One vector is turned by the same rotation once a step. Each row is the vector after some number of steps, and that number follows the row.
The counts run from 0 to 147.
+1.42; -1.73; +1.53; +4.23; +1.20; -1.05; -1.88; -1.11; +1.90; +1.84; +1.21; +5.10; +0.09; -4.65; -0.68; +3.59; +0.30; -0.35; +3.15; +0.90; +4.58; +0.22; +0.50; +0.56; +1.33; +0.63; -0.85; +0.67; -1.03; -0.28; +0.59; -2.10; -0.16; -1.20 => 144
+0.16; +0.22; -2.43; +0.18; +1.66; +2.73; -3.17; -3.08; -5.44; -2.64; +0.68; -1.02; +0.13; -1.73; +0.18; +1.45; -2.82; -0.87; +0.65; -1.93; +1.71; +1.02; -0.64; -2.48; -1.06; +1.56; +1.14; -1.62; +2.32; -1.17; +0.28; -4.40; -2.06; -2.65 => 24
-1.69; -1.48; +0.32; +1.28; +2.56; -0.52; +0.30; +0.08; -0.91; +3.39; +0.87; +4.78; -0.63; -2.15; +2.66; +0.12; +0.36; -4.23; +0.96; +1.89; +1.81; -0.06; -0.48; -4.22; +1.90; +3.42; +3.01; -2.36; +0.55; +2.41; +0.93; -1.23; -0.39; +0.44 => 34
+0.56; +0.94; -2.61; -0.09; -0.62; +0.56; -1.49; +3.20; -1.82; -0.76; +3.30; +5.46; -3.11; -1.52; -1.56; +1.77; +2.15; +2.40; -1.09; +1.19; -1.67; -0.30; -0.05; -0.78; -2.08; +2.86; +3.22; +3.05; +1.04; -3.07; +1.82; -0.92; -0.93; -0.49 => 105
-0.03; -1.33; +1.06; +2.82; -0.79; -0.56; -1.93; -2.25; +0.44; -1.44; +2.48; +0.01; +2.39; -0.86; +3.01; -1.27; -3.62; -5.04; +2.48; -2.49; +2.17; +0.46; +1.70; -2.47; +0.91; +2.39; -0.18; +0.88; +0.43; -3.50; +0.21; -1.35; -2.65; -0.86 => 80
+1.35; +2.75; -0.83; +2.07; +1.03; +2.00; +0.86; -1.61; -3.85; -1.84; -1.97; +0.32; +2.65; -2.02; +2.50; -3.77; +0.51; -2.10; -0.46; -1.23; +3.16; +0.04; -0.03; -1.65; -2.59; +3.61; -2.63; -0.33; +1.24; +0.81; +2.39; -2.76; +0.97; -0.87 => 135
+3.86; +3.09; -2.95; +0.18; +0.04; +0.96; -3.71; -0.79; -2.49; +0.85; -2.97; -0.29; +2.48; -1.93; -3.12; +1.98; -0.56; +1.03; -1.12; -2.17; -1.66; +1.51; +0.80; +1.38; -2.20; +3.06; -1.66; +1.57; -0.30; -0.05; +0.73; -1.73; +1.49; -3.33 => 123
+1.59; +1.03; -1.86; +1.63; +4.52; -0.11; +0.77; +0.43; -1.79; +0.69; +0.12; +3.45; +0.77; -7.64; +0.84; +1.20; +0.84; +1.60; +2.45; +1.26; +2.33; +1.30; -0.60; -0.60; -0.44; +3.50; -1.81; +0.24; -2.03; -0.16; -0.97; -1.07; +0.29; -0.03 => 146
-0.04; +0.91; +1.07; +1.36; -5.15; -0.34; -3.02; -1.50; +1.23; -1.58; +2.05; +3.91; -1.16; +1.41; -2.42; +2.20; -0.02; +0.35; -1.33; -0.46; +1.79; +1.14; +0.08; +2.76; -2.64; +1.01; -2.98; +0.05; +2.63; -2.82; +3.63; -2.28; +0.60; -2.03 => 6
+1.43; +1.25; -0.23; +1.12; -2.01; -0.39; -1.55; +3.71; +1.06; +1.99; +1.79; +4.09; +3.55; +2.62; +0.89; -3.25; +0.70; +0.18; +2.46; +0.80; +0.11; -0.47; +1.51; -1.73; -0.62; +3.15; +4.27; +4.55; +0.29; +1.14; +1.67; -3.29; +0.06; -1.39 => 102
+1.54; +1.38; -2.05; +0.64; +1.81; +3.70; -1.71; -1.68; -5.98; -3.85; -0.09; +0.24; +0.61; -2.85; +1.00; +0.45; -2.60; +0.97; +1.22; -1.79; -0.04; +0.09; -0.45; -1.97; -1.52; -0.46; +0.96; +0.56; +3.10; +0.40; +0.31; -4.30; -2.49; -2.70 => 25
-0.01; +1.01; -1.82; -1.99; -1.41; -1.82; -1.63; +0.47; +0.44; +4.09; +0.24; -1.54; +5.00; +0.71; +0.39; -2.58; -2.59; -4.93; +1.40; +1.37; -3.62; -0.29; -1.64; +0.40; +2.31; +3.16; -0.35; -0.94; +1.85; +1.57; +0.65; +1.44; +0.63; -1.18 => 56
+1.30; +0.61; +1.52; +3.81; -1.55; +0.61; -2.10; -0.44; +1.40; +3.51; -2.64; +4.07; +0.56; -0.34; +1.28; +0.51; -2.83; -4.45; -3.35; -0.65; -3.07; -0.39; +2.29; -0.84; +0.42; +3.08; +1.18; +1.39; -0.42; +0.58; +2.31; -1.10; +0.09; -2.19 => 68
-1.67; +2.59; -4.47; -2.62; -1.08; +0.14; -2.10; -0.87; -4.71; -1.50; +1.80; -2.08; -0.02; +0.98; -0.33; +0.32; -1.79; -2.30; -1.98; +0.53; -3.52; +0.31; -1.91; +0.18; -1.81; +3.44; -0.98; -1.33; +3.77; -2.49; +1.68; -0.23; -1.13; -1.46 => 59
+2.78; -0.70; -1.35; +1.49; -1.36; +0.51; -3.20; -2.45; +0.32; +3.48; -2.61; +2.31; -0.41; -2.04; -1.68; +1.35; -1.91; -3.87; -0.85; -3.42; -4.60; -1.98; +0.77; -1.65; +2.75; +1.59; +2.05; -1.02; +1.80; +0.13; +0.87; -0.06; -0.46; -1.55 => 126
+0.17; -0.14; -4.63; -2.14; -3.27; -1.38; -2.77; -1.59; -1.45; -1.90; +3.87; -0.85; -0.29; +0.27; -1.55; -0.40; -0.65; -2.09; +0.17; -0.96; -1.25; +0.36; -0.31; +0.87; -0.81; +3.59; -1.93; -1.12; +3.00; -5.92; +1.45; +0.22; -1.43; +0.06 => 116
+0.75; +1.02; +1.24; +3.54; -1.65; +0.71; +1.92; -1.59; +2.55; -0.79; -0.88; +2.22; +0.08; -2.74; +3.14; -1.02; +0.85; -5.51; -0.43; +1.84; -2.77; -3.88; -1.43; +1.45; +1.55; -0.73; -3.15; +1.18; +1.68; +0.59; +2.16; +0.99; -0.97; -0.24 => 73
+2.32; +1.76; -1.87; +2.44; +1.47; +3.13; -0.90; -1.47; -2.38; -4.91; +2.16; -0.88; +0.96; -3.84; +1.66; +0.74; -0.92; +1.14; +2.80; -1.45; -0.72; -0.63; -0.65; +0.04; -0.90; -0.91; +0.00; +4.84; +0.82; -2.51; -0.88; -2.02; -2.59; -2.34 => 83
+0.64; +1.64; -1.40; +0.27; +1.56; +0.67; +0.12; -3.15; -3.35; -1.85; -0.70; -3.02; +2.40; -4.52; -0.18; +0.83; +0.70; -2.74; +1.82; +0.52; +2.30; +0.35; -2.71; +2.16; -0.87; +1.05; -5.66; -1.70; +0.57; +0.00; +0.45; -0.94; +0.76; -0.51 => 19
+0.29; -1.50; -0.35; +0.81; -0.95; -1.29; -0.85; -4.75; +0.24; -0.38; +0.85; +0.57; -0.69; -3.73; -0.84; +3.05; -0.21; -5.20; +1.73; +0.03; +1.08; -1.39; -2.55; +1.24; +2.10; -0.96; -4.05; -2.68; +2.53; -1.20; +0.89; +0.45; -1.34; +0.14 => 17
+0.49; +2.22; -0.96; +0.50; +1.08; -0.16; -0.41; -3.48; -2.51; -1.60; -2.24; -3.28; +4.58; -3.34; +1.14; -1.77; -0.48; -2.50; +3.59; -0.22; +2.50; -0.22; -1.74; +1.18; -0.04; +1.19; -4.94; -0.46; +1.51; +2.36; +0.84; -1.62; +0.77; -1.71 => 20
-1.78; +2.60; -0.79; -0.15; +0.02; -1.07; -0.21; +1.97; -2.27; -1.99; +4.51; +0.89; +2.57; -0.75; +1.07; +0.00; +0.60; +1.65; +2.19; +4.08; +4.18; +2.53; -1.51; +2.29; -2.86; +2.71; -1.63; +1.27; +0.76; -0.79; +2.09; -2.63; +0.88; -1.05 => 42
+3.36; +0.86; +2.12; +4.43; -0.97; +1.74; -0.55; -0.34; +1.61; -2.09; +0.47; +4.18; +1.06; -3.69; +1.51; +0.37; +1.30; +1.37; +4.37; +0.52; +1.24; -2.00; +0.13; +0.98; +0.53; -2.12; -1.57; +3.71; +1.81; +1.83; +0.17; -2.44; -0.72; -1.95 => 142
-0.93; -0.49; +0.44; +2.10; -0.45; -0.44; +0.56; -4.05; -2.73; +0.44; -1.19; +1.20; +0.54; -1.12; -0.31; +1.37; +1.81; -5.76; -2.07; -1.02; +4.06; +0.56; -1.27; +0.32; -1.46; +2.06; -2.79; -3.05; +1.18; +0.31; +3.81; -2.20; +2.26; -0.36 => 133
+1.10; -0.72; -1.43; +0.72; +3.91; +0.74; +0.59; +1.09; -1.24; +3.01; -1.15; +0.76; +4.12; -3.78; +1.51; -0.22; +0.69; -3.45; +3.81; -1.00; -1.24; -0.99; -1.41; -1.75; +3.14; +1.98; +2.52; +2.69; -1.48; +2.34; -1.35; -0.24; +0.10; -0.42 => 90
-1.11; -3.34; -2.69; -0.62; +2.63; -0.39; -0.56; -0.60; -1.75; +2.17; +2.40; +2.01; +0.23; -2.30; -0.25; +1.17; +0.60; -4.92; +1.41; -0.75; +0.06; -0.92; -1.87; -3.88; +2.38; +2.40; +4.81; -0.79; +0.13; -0.41; -0.16; -0.15; -1.74; +0.79 => 92
+1.98; +1.91; -0.50; +1.56; +0.69; +4.05; -2.04; -1.48; -3.02; -2.55; -0.69; +0.24; +1.30; -1.46; +1.67; -0.29; -1.76; +0.85; +3.17; -1.33; -1.75; -2.22; -0.93; -1.23; +0.46; -2.46; +1.45; +2.47; +3.77; +2.55; -0.35; -4.32; -2.54; -2.96 => 26
+0.50; +1.96; +0.67; +0.96; -0.81; -1.03; -2.21; +3.80; +1.76; +1.02; +2.57; +2.21; +5.28; +0.44; +2.37; -2.91; -1.98; +1.84; +4.20; +3.01; +1.97; +1.27; +1.66; -0.38; +0.06; +3.46; +0.36; +3.78; +0.01; +0.64; +0.16; -2.71; +0.03; -1.65 => 44
+1.91; +0.17; -2.04; +1.32; +5.64; +1.21; -0.85; +0.18; -3.14; +0.91; +0.30; +0.28; +1.71; -5.69; -0.79; +4.85; +1.58; -0.47; +1.94; +0.20; +0.81; +1.08; -1.92; +0.60; -0.56; +1.17; +0.29; +2.69; -2.77; +0.54; -0.53; -1.32; +0.09; -1.85 => 88
-2.25; +0.51; -4.16; -2.77; -1.55; -1.55; -2.46; -1.21; -3.37; +0.70; +1.97; -1.45; +0.01; +1.24; -0.63; +0.40; -2.68; -4.47; -1.87; +0.23; -2.58; +1.04; -1.85; -1.31; -0.27; +3.59; +0.46; -3.32; +2.31; -2.16; +1.60; -0.32; -0.90; -1.53 => 58
+2.29; +2.73; -2.55; +0.94; +0.72; -0.25; -0.65; -1.47; -0.90; -1.13; -1.23; +2.95; -2.84; -6.20; -0.56; +0.85; -0.77; +0.56; -1.86; -0.20; -2.67; +0.27; +0.65; +0.10; +0.34; +3.87; -3.17; -0.66; +0.02; -2.97; +0.44; +1.26; -1.03; -1.46 => 13
+1.11; -1.19; -2.15; +0.94; -0.50; +0.35; -2.67; -3.14; -1.11; +1.84; -1.48; +3.11; -3.17; -2.89; -3.19; +2.90; -0.23; -4.11; -2.89; -2.35; -3.47; -1.56; -0.49; -1.47; +0.68; +2.10; +1.34; -2.29; +1.85; -0.85; +1.38; -0.34; -0.69; -1.47 => 127
-1.88; -0.83; +1.22; +0.72; -2.16; -0.51; +1.19; +1.36; +0.62; -1.30; +4.51; +2.98; +1.12; +0.22; +2.26; -2.41; +1.52; -2.98; +3.78; +3.54; +1.62; -1.98; -1.88; -0.27; +1.90; -0.66; +1.09; +0.55; +3.66; +0.49; +2.63; -1.08; -1.88; +0.84 => 39
